D: several groups of rows, each row roughly a mix of its group's hidden directions:
D (112 x 10):
[[ 10   7  51  -4 -11  -8  -2 -32   8  31]
 [ 45 -12  28   0  -5  -3  16 -32 -13  23]
 [-29 -16  -1 -24  10 -44   0  -6 -19 -28]
 [ 20  -1  37  39  -4 -24  15  -5 -25  15]
 [ 21  14   1 -19   1  13   7 -41  40  23]
 [ -6   3 -41  17   8  -3  -3  30 -22 -38]
 [ 11 -28 -46 -36  19   3   1   9   0  13]
 [-11  13 -32 -43  17   8 -18  25 -18 -10]
 [-22   9 -29 -13 -34 -31 -27  10  17  11]
 [-35   6  16 -27 -15 -26 -34 -11  11 -20]
 [ 52   5   7  11  20   7  29   4 -23 -14]
 [ 27  -8 -26  22  33   8  29  18 -13  24]
 [-11 -27 -16 -50 -26  10 -13   0  20   1]
 [-20 -49 -15 -24 -18 -11  -4 -14  -1  27]
 [-20 -11   7   7  32 -33  -2  -6 -15 -43]
 [ -3  23  38 -13 -17  25 -11  -3  41   0]
 [-34   4  11  21  25 -43 -11   1  25  -3]
 [-36   9  -6 -28 -32   7 -30   6   9 -24]
 [-27 -19  -5 -47  -7  -3 -12 -15  22  27]
 [-18  -4  23  29  -1 -12  -2  30 -36 -28]
 [ 38  -3  22 -13  33  14  30 -25   8   2]
 [ 25  -7  26  33  11  -5 -18   6  17  41]
 [  2  19  32  41 -10  -1   2   4 -25 -34]
 [  7   4  16 -11  -2  18   1 -12  46  44]
 [-23   5 -16 -40 -16  27 -27 -19  14  17]
 [-21 -44 -28  23 -24 -10  13   0 -15 -13]
 [ -3  -2  33 -21 -18  12  -9 -36   6  39]
 [-12 -17  -2  16   9   2  11  -2 -25 -58]
 [-17  -7   2 -44  -4   4 -12 -16  39  26]
 [-10  21 -20  17 -39 -28 -25  13 -10 -24]
 [ 23  15  38  19  26   9  14 -14  -6 -34]
 [  2  27  -3  44 -13 -22 -19  15 -31   6]
 [-21 -27  -2 -33   6 -32   0   1  30  27]
 [-31  22  16  25  28 -15  -9  11  27 -25]
 [ 39  23  38   8   0  32  12 -14   4  -4]
 [ -5  17 -17  36  -5 -35 -17  26 -28  -6]
 [ 23 -13 -28  38   3  12  13   2 -24  34]
 [ -3  12  34 -25 -15   5 -16 -33  21  31]
 [-20 -20  16 -40  -9 -17  -9 -23  17  32]
 [ -5  33  14  22 -33   4  -6  -3  24  38]
 [-15   3 -43  19   3 -24 -14  35 -17 -14]
 [-23   9 -27 -43   0  11 -24   0  31  -9]
 [ 31  30   9  26 -15  15  16   7   7  39]
 [-28   6 -32   2 -35 -16 -27  24   4  17]
 [ 14   1   0   3   5 -13  -2 -14 -22 -62]
 [ 38  -1  22  -4   1  27  17 -18 -29 -29]
 [  1 -25 -37  23   6 -13  18  15   0  41]
 [-34 -28   1 -12   9 -20  -6  42 -13  19]
 [-50  -6 -20  -2   8 -30 -20  15   7 -20]
 [-23  -6 -15 -26 -14 -36 -15  24  16  29]
 [-44 -12 -23 -22 -16 -11 -28   4  20  17]
 [-31  -9 -28  -2  -3  14  -3  20 -17 -48]
 [ 21  47  23  30  16   5   0  12  -1 -21]
 [-27 -42  -2  -4 -11 -30   3 -21 -18  25]
 [ 23  -3  24  35   2  -1  22  -4 -41 -20]
 [-25 -27  -7  -8  23 -47   5  -6 -22 -13]
 [-25  21  13 -26  21  -7   8   2  17 -47]
 [-31 -20 -21   0  -3  -3  -3   7 -22 -51]
 [ 27   6  -4  50  30  -3   8  10 -14  19]
 [-37  -2  35 -26  -4 -31  -7 -15   8 -20]
 [-18 -14 -34 -32 -26  34  18 -10   4   0]
 [ 33  38 -16   7   6  27   0  24  -2 -28]
 [ 17   4  28  -3   3  14  11 -12  46  35]
 [ 24  18 -28  33  -3   8  14   7 -43  -5]
 [  0  29  -3 -25  -2  32 -20  -9  44   3]
 [ 14  -6  19   2  25  21  11 -36  -7 -42]
 [ 11  40  42   4  29   5  -6  -5  19 -14]
 [ 23  29  -8  40  27  -2  13  12 -25 -15]
 [ 27  -5 -22   6 -10  17  16  10   5  54]
 [-24 -46  -9 -13 -18 -18   1 -20 -11  29]
 [-13 -41 -32 -29  26   4  -4  16 -15  -6]
 [ 28 -10 -35  20  25  29  11  15   9  23]
 [ 32  36  -6  40   6  19   9  12 -17  -5]
 [ 41  -8 -16  -2  10  33  26   5 -32   0]
 [-36 -12 -21 -28 -39  -3 -25   3  -2 -12]
 [ 22  -8   6  37  17 -17  29  20 -20 -28]
 [ 12  38  10  29 -33 -19  -8  -7  -4 -28]
 [-41 -22  15 -31  10 -13  -9  -3  26  24]
 [ 20  24  14  53   0   8   9  -4 -20  19]
 [-33 -26 -30  -6   9 -25  -5   9 -23 -29]
 [ 24  -7 -37  17 -13  38  12   4  -8  28]
 [-17 -25 -39  -4  16 -27   7  32  -3 -20]
 [ -7  28  29 -12  28  -7  -5  10  27 -38]
 [-35  12  11 -18 -24   5 -26  -2   8 -42]
 [  1 -23  15 -43   9  21  18 -22  32   3]
 [ -7 -30  15 -14 -34   4 -17 -14  17  41]
 [-12  26   2  43 -35  -1 -16  11 -17 -19]
 [-30   4 -22 -37 -13   8  18  -9  -9 -38]
 [ 15  12  33 -15  -3  27   2 -26  36  23]
 [  0  -6  34  24 -37  -8   0 -28  26  15]
 [ 22 -29  -6 -39  39  -9  17  -6  -3 -12]
 [-12 -28 -25  21   5 -32  10  26 -33  -2]
 [-49 -13  -3 -28   0 -13  22 -23  -5 -21]
 [ 32  11  35  18 -15  12  11 -19  21  31]
 [-10 -13 -12 -27   7   9   2   3  28  54]
 [ 11  10  42  27  -9 -37  -1  -9 -13  22]
 [ -7 -10 -45 -26 -11  -7 -12  17  15  35]
 [ -2 -25   5  22  -8 -14  10   3  -7  58]
 [ -4  -2  35 -22 -18   7  -9 -37   4  36]
 [  2 -30 -34   1 -32  11   6 -10 -26  30]
 [ -4   9 -38 -38  26   4 -11  28 -18   5]
 [-22 -45 -21 -34   6 -28  -4  -3  -2   1]
 [  4  12  30 -13   5   6  10 -32  39  32]
 [ 16  -3  12  47  -7  -2  12   2 -44   9]
 [-35  -6  -9  18  16 -44  -9   7  25  18]
 [-34 -31  15  -7 -25 -16   4 -30  -6  27]
 [ -7 -29 -34 -13  16   0  -9   8 -27 -39]
 [-30   0 -14 -27 -21 -31 -25  -5  30  12]
 [  7  -9  37 -20 -10  24   8 -36  10  29]
 [ 25  -6   6  -2  26  39  26  -7   7  36]
 [-25  31  19  23 -36  -5 -20 -18  20   0]
 [ 30   3  -6 -13 -35  36   6  -1   2  36]]
the three rows of each list that fit no group, in list order (the others fit one group, some only roughly):
  * k73: [-24 -29 -16 -37  10 -13  -6  15  16  32]
  * k860: [-29  20   3  37  13 -46  -8  -4  -2  -4]
  * k880: [  7 -24 -35 -42  19  16   2 -18  17  12]
  * k62: [  6  -5  47  16 -20   9  -9 -20 -16  35]
  * k703: [-40  16   8   9 -33 -27 -26  12  13   7]
  * k687: [-39 -23 -35   0 -16  -2  -7  15 -10 -32]
  * k956: [14  2 28 42  0  7 -2 -8 10 44]
  * k925: [-30 -13  31 -34  -9 -23 -12 -16  25  -3]
  * k32: [ 12   4   2  -3   9  37  14 -22  27  43]
  * k328: [-20  19  22  13  35  -9  -5   4   6 -46]
  * k385: [  5  -7  47  -5 -26  16  15 -18  26 -22]
  * k83: [-13 -44 -40 -25  -3 -17   3  -2 -15   5]

k860 k62 k385
  * k653: [ 18 -16  51  -4  -1   1  24 -32  -8   8]
  * k141: [ 18  38   2  16 -29   5   1 -11  27  35]
  * k829: [16 29 -4  3 10 38 -4  7 47  3]
  * k71: [-33  35  10  11 -35   2 -28   1  16  11]
  * k716: [ -3  41  15  28  -1   3  -2  16  -9 -43]
  * k472: [  1 -13 -19  19  -9 -12  -5  -5 -56 -25]
  * k958: [ -7 -26  -7  25   6 -49  11  23 -21   2]
  * k360: [-23 -35 -28 -42  16   3 -15  -6   8   3]
  * k930: [ 33 -11 -24  -5  -6  40  22  11 -30   3]
  * k371: [ -8 -16 -54 -33   1   6 -17   6   9  12]
  * k699: [-40  -2  17   7   1 -43 -19  -9  24 -10]
  * k844: [ 16  -4 -49  21   7  22  23  10 -25   6]
  * k5: [-27  26  31   9 -29 -25 -18 -11  24  -2]
  * k396: [-49 -22 -14 -24  -4 -13 -29  -5   8 -15]
  * k265: [ 30  -5 -13  46   8   0   3   6 -25  31]

k71 k716 k472
  * k405: [ 16  15  19  43 -18  18   1  -9  -1  39]
  * k136: [20 33 34 11  5  8 -1 -6 35 28]
  * k286: [ 27  -4  -6 -32  19   8  18 -17  28  36]
  * k756: [-37 -17 -40   9 -10 -15  -6  21  15  23]
  * k835: [  4   9  50  29  12   1  21   4 -20 -23]
  * k475: [  0  -2 -54 -35  17  11   3   7  17  -2]
  * k565: [  6  35  30  27 -16   9  -4 -33  12 -22]
  * k306: [-17 -14  16 -30 -18 -19 -15   8  35  33]
  * k173: [-29  20  -7   1  26 -18  -3  21  31 -34]
  * k826: [ -5 -26 -13 -43  14 -28   4  28   8  20]
  * k431: [-22  11  -1 -38 -10 -23 -34  -2  21  26]
  * k515: [ -3  31  25  27 -32 -35  -5  18  -4   1]

k475 k306 k173
  * k336: [-25 -25  26 -33   5 -32 -19  -4  21  -5]
  * k452: [  7   0  14  -7   5  25  14 -12  28  54]
  * k570: [ 12   3  30  48  18 -18  -4  -6  -3  29]
  * k624: [-36  -4 -15  18  -2 -38 -10  31 -11 -21]
  * k120: [13 13 40 46  8 -9 -3 -2  2 27]
  * k982: [ 56   5   0   8  17  18  26  -7 -17 -12]
  * k331: [-17 -28  26 -26 -12 -25 -13 -29  25  11]
  * k132: [ 21  33  37   0  29  -6  -9   0   2 -33]
  * k316: [ 17   7  29  48   0 -13  -6  -6 -13  33]
  * k595: [  6  27  47   1 -16   2 -13 -20  34   5]
  * k52: [ 19  25 -42  13   8  26  19  12 -16 -22]
  * k891: [-11   6  26 -25  -7 -29 -16 -16  32  33]

k624 k331 k132
  * k635: [  9 -14 -16 -26  45  28  23   3   1  17]
  * k533: [23  8 10 61  8 -5 14 -1 -2 17]
  * k769: [ 15 -19  -6 -21 -17  29 -18   2  38  31]
  * k381: [-30 -24 -44   7  -7 -20  -2  20   7  22]
  * k116: [ 30  23 -34  15  15  34  18  16  -3 -12]
  * k528: [ 17  16 -24  24 -18   7 -10  -7 -23 -46]
  * k870: [ 26  22   2 -36   1  37  -3   3 -21 -25]
  * k670: [21 13  0 28 50 11 27 15  3 -7]
  * k673: [ 26   5  34 -14  18  -2   4 -25 -27 -34]
  * k630: [26 14 22 46  0 16 -4  0  6 35]
  * k822: [ 42   9 -15  10  11  20  10 -17 -17 -39]
  * k553: [ 16   1  -2 -25  10  19  11 -29  36  36]
  * k75: [-26  -7 -28  12 -27 -25 -22  32   5  21]

k635 k533 k75
  * k167: [  7   0 -15  45  -8  -6  14  -8 -43  20]
  * k78: [-27 -46 -32 -15  -1   6   0   6 -25 -16]
  * k603: [-16   7 -27   7   9 -45 -15  34   3 -19]
  * k736: [ -6  24 -46   3   5  17 -18  27  13 -26]
  * k125: [ 17   3 -31  11  -9  48  19  26  -6  10]
  * k40: [-43 -29 -17 -25  -1 -11 -29  -5   3 -18]
  * k154: [ 13   2  38   4 -23   8  -1 -28  26  35]
  * k221: [ 13  30  45  34 -11  10  15  -9   6  13]
  * k690: [-16 -30   7  20   6 -11  22  -4 -45 -26]
  * k203: [ 31  -6 -10 -29  23  15  18 -22  25  28]

k78 k154 k690
  * k269: [ 13   2  19  48  -7 -14  -1  -8 -22  35]
  * k849: [  6  12 -10   4 -22  11  -2   9  33  53]
  * k639: [-14   3  -3 -27  -4  13 -10 -33  42  29]
  * k615: [ 22  -9 -46  18  27  18  23  11 -14   6]
  * k530: [ 37  -8   7  -7  29  16  24 -25 -13 -30]
  * k123: [-29 -46 -20 -12 -26 -12  -2  -5   9  22]
  * k339: [ 19   2 -32  37   9   5  19   3 -40   9]
  * k696: [ -5 -11 -16  -8  42 -17   6   7 -34 -35]
  * k433: [-40  -2 -13 -19  -7  -1 -36   0  31  22]
  * k806: [-13   7  29 -20   6 -15 -18 -19 -14 -49]
  * k162: [ 23  -7   3  32 -16  27  -5  -2   4  48]
  * k245: [-11 -13 -38 -12  -2  21  19   8 -30 -35]

k123 k433 k245
  * k898: [-33 -12 -40 -22 -21  -6 -26   1  18  11]
  * k555: [ -3   2  25 -34 -10   5 -13 -19  47  17]
  * k761: [-17   3   2 -11  -9  20  -6 -20  38  47]
  * k772: [ 35  32   3  34  29   4  -2  20  -4 -16]
  * k65: [ 22   1 -18 -22  11  22  12 -19  30  40]
  * k140: [-37  16   5   1 -38 -29 -25   1  19   6]
  * k801: [ -8 -26 -19 -34  41 -25  10  13  -9  -6]
  * k302: [ -3  27   6 -43  -9  25 -22   8  -6 -31]
  * k621: [ -2   2   0  13   2 -18  -4  14  39  52]
  * k485: [-10  27  -9  37   6 -11   7  28  -1 -41]
  * k251: [ -9 -23 -16 -37 -46  11 -14  -6   2  13]
  * k446: [-22  -7 -47 -17   5  -4 -14  17 -17 -33]

k555 k801 k485
  * k211: [  4  12 -14  37  34   0  23  16 -34  -9]
  * k786: [ 25 -10  25 -14  12  35  17 -26 -11  31]
  * k246: [  7  42  28 -23  -3  30 -19   3  11 -21]
  * k658: [  3   9  41  12 -20 -18 -10 -23 -14  38]
  * k77: [ 17   4 -26  26  21  21  24  27  10  32]
  * k641: [ 21 -21 -19 -42  23  -5  16   2  14  31]
  * k610: [ 40  30 -17  26 -13  31  -1  15 -13   0]
  * k403: [ 31   8  24  45  12   5  12 -20 -25   7]
  * k108: [ 21  32  20  42 -27  -5   8  16 -14   9]
  * k114: [ 27 -14  42  -2  14  14  34 -19  18  -1]
  * k53: [ 13  49  17  31   7   4   6   7 -14 -28]

k211 k786 k403
  * k963: [ 20  13  22  49  -9   3   1  -8 -16  33]
  * k200: [ 17  22  25  43 -23  10  -5  -7  -7  31]
  * k571: [-23 -26  29  -8 -26 -11 -11 -24  11  34]
  * k76: [ 11   4  31  48   8 -19  -3  -7 -14  29]
  * k122: [  8  23  26  -7 -21  31  -8 -39  21 -12]
  * k42: [-39 -38   8 -14   1  -5   2 -18  28  24]
  * k847: [-33 -23   1   2  30 -41  15 -13 -17  -9]
  * k885: [ 39  14 -15   8  22  32  15  29 -10 -16]
  * k149: [  9 -25 -37 -15  17  13   8  33 -15  27]
  * k101: [ -2  23  51  35 -13  -5  10   6  -2  13]
  * k481: [-18 -29   9 -32 -22  -2 -21  -5  32  27]
  * k973: [ 13  16  -9 -33  -6  31   3 -29  12  37]
  * k742: [-49   8  -2  -2 -21 -16 -28   9  30   2]

k122 k885 k973
  * k749: [-16  -8 -11 -15   7 -21 -10  13  42  42]
  * k854: [ 49  11  21 -12  22  21  15  -9 -24  -3]
  * k495: [-10 -52 -31 -16  11 -16   0   0  -2  21]
  * k238: [-45 -34 -11 -16 -15 -12 -21 -16  12  13]
  * k692: [ 32  39   9  40 -25   4   9   2  -9  -1]
  * k674: [  9   7 -33  19  -2  35  16  36   6  24]
  * k751: [ 24  37  20 -29 -14  32 -11  -2  11  16]
  * k974: [  2 -33 -27  26  13  16  33  29  -5   9]
  * k907: [-44   1  -5  -8 -22 -19 -33 -18  24  -5]
  * k679: [36 12 35 27 28 15 15 10 -8  7]
  * k537: [-22  21  22  17 -21  12  -7 -25  33  30]
  * k763: [  9  10  34  47  22 -23  -2  -3  -6  19]
  * k660: [ 17  24  -1  13  18  20  -6  33  -7 -45]

k238 k679 k660
  * k506: [  7  28 -30   2  10  35  -8  19  28 -26]
  * k305: [ -5 -21 -24 -41  19  15  -3  13  36 -11]
  * k719: [ 45  19  39   1  11  16  13 -18   5  13]
  * k292: [-13 -25 -48 -37   4  -4 -14   1   8  12]
  * k276: [ -1  17  34  15  -9   0  -5 -39   1 -41]
  * k757: [ 35 -17  -4   0  34  33  26   0 -21  -6]
  * k868: [ 15   6  57   8 -11  18  13 -24  10  -2]
  * k573: [  4 -18 -30  18  12   0   5   7 -35 -43]
  * k304: [22  4 49 14 27 12 30 -4 -9 -1]
  * k577: [ 21   3   3 -22  17  21  16 -25  33  36]
  * k148: [ 20   5  34  13  -2   2 -14 -19  30  41]
  * k327: [ 28 -12  27  28   4  24  35  -8 -21 -12]
  * k637: [ 15  -8 -33  33  19  -5  22   1 -39   9]

k868 k573 k148
  * k399: [-13  -8 -48 -27 -14   0 -20  -6  23  23]
  * k877: [ 37  11   8  28   5 -11  21  28 -35  -3]
  * k668: [-16 -45 -12 -39  -3  -4  -5 -10  23  18]
  * k113: [ 14  15  38  -2 -19  17   2 -14  43  21]
  * k415: [-17   7  21 -25  -7 -38 -22 -12  26  28]
  * k363: [ 17  12  -8  32  -4  16  -1   5 -32 -45]
  * k689: [ 23  36  32  27  24  -5 -12  16  14 -12]
  * k185: [-33   5  -7 -10 -32 -27 -25   8  22  27]
  * k541: [-27  -9 -34 -28 -10  19 -10  10   3 -38]
  * k263: [ 31   5  25  45 -10  14   9  10  15  24]

k113 k541 k263
  * k795: [-24  -1 -46  -1 -21 -18 -17  35   6  -3]
  * k802: [ 26 -11   9 -20  34  11  18 -36   3 -28]
  * k503: [-10  11  15  34  19 -42 -20  13 -25  -2]
  * k586: [ -5  28  36 -10 -13 -36 -27 -22  -6  -4]
  * k364: [-29 -13  24   4  -4 -38 -14 -28  11  28]
  * k345: [12 17 18 33 -6 31 13  3  2 44]
  * k145: [-29 -38 -23 -34  22   6 -14  -1  -4 -16]
  * k717: [-45   9   6  -5 -26 -16 -28   1  32  -5]
  * k912: [ 49  19  24  -2  25  19  18 -10 -11   2]
  * k858: [ 15  32  43  16  17   8 -15   7  30   1]

k795 k503 k364
  * k712: [27 38 34 26 16 14 -5 12 18 -6]
  * k895: [ -7  12 -21 -37 -10   6  -2  10  -7 -51]
  * k227: [ 11 -30  -6 -27  36  37  13 -17   3   6]
  * k644: [-17 -17 -37 -33  24  -2 -16  20 -14 -23]
  * k395: [-29  -5   6   4  15 -31 -15  -6 -29 -42]
  * k70: [-19  -1 -43 -15   6  -3 -12  20 -13 -42]
  * k568: [-11  22  16  42 -27   1 -16 -11 -11 -33]
  * k379: [-20   0  -8 -34   9 -41 -12  10  35  -5]
  * k776: [ 11 -32 -17 -26  39  29  14  -8  -2  11]
  * k250: [ 13  28  50  20 -11  12 -14   1  24   6]
  * k290: [ 36   1  23  16   4   4   0 -28 -18 -42]
  * k764: [ 24   8 -38  -8 -17  45   3  17  10   5]
  * k914: [ -7 -41 -29 -15  33 -31  -3  10  -2   1]

k644 k395 k290
  * k58: [-32  -2 -12 -24 -10   3 -21 -27  40  19]
  * k484: [  6  10  58  25  11  -4  18   0 -12 -13]
  * k732: [-34  -8  -3  11  15 -29 -16  -8 -13 -45]
  * k710: [-49 -13 -25  -6 -24 -20 -20  12  14   0]
  * k439: [-33 -38 -20 -28  19   4 -14   2  -7 -24]
  * k133: [ 25  16 -31  26   5  16  19  32  -4  27]
  * k657: [ 28  29 -17 -10  -9  45  -1  18  17 -13]
  * k25: [ 30  -7  15  33  -6   4  24 -12  19  39]
  * k287: [ 19  15  19  -1  51   3   9   0 -21 -28]
  * k536: [-19  -1 -44 -22  10  -1 -13  17  -9 -39]
  * k388: [ 18  16  24  -4  -7  42   3 -29 -19 -26]
  * k783: [-32   1 -44 -31  -2  10 -27  10  12  -1]
  * k406: [34 33 21 21 19 29 21 -5 -1 10]
  * k214: [-13 -15  27   1 -36   8  -6 -26  14  39]
  * k820: [ 33  10 -13  17  11  27  24  14   7  41]

k732 k133 k406
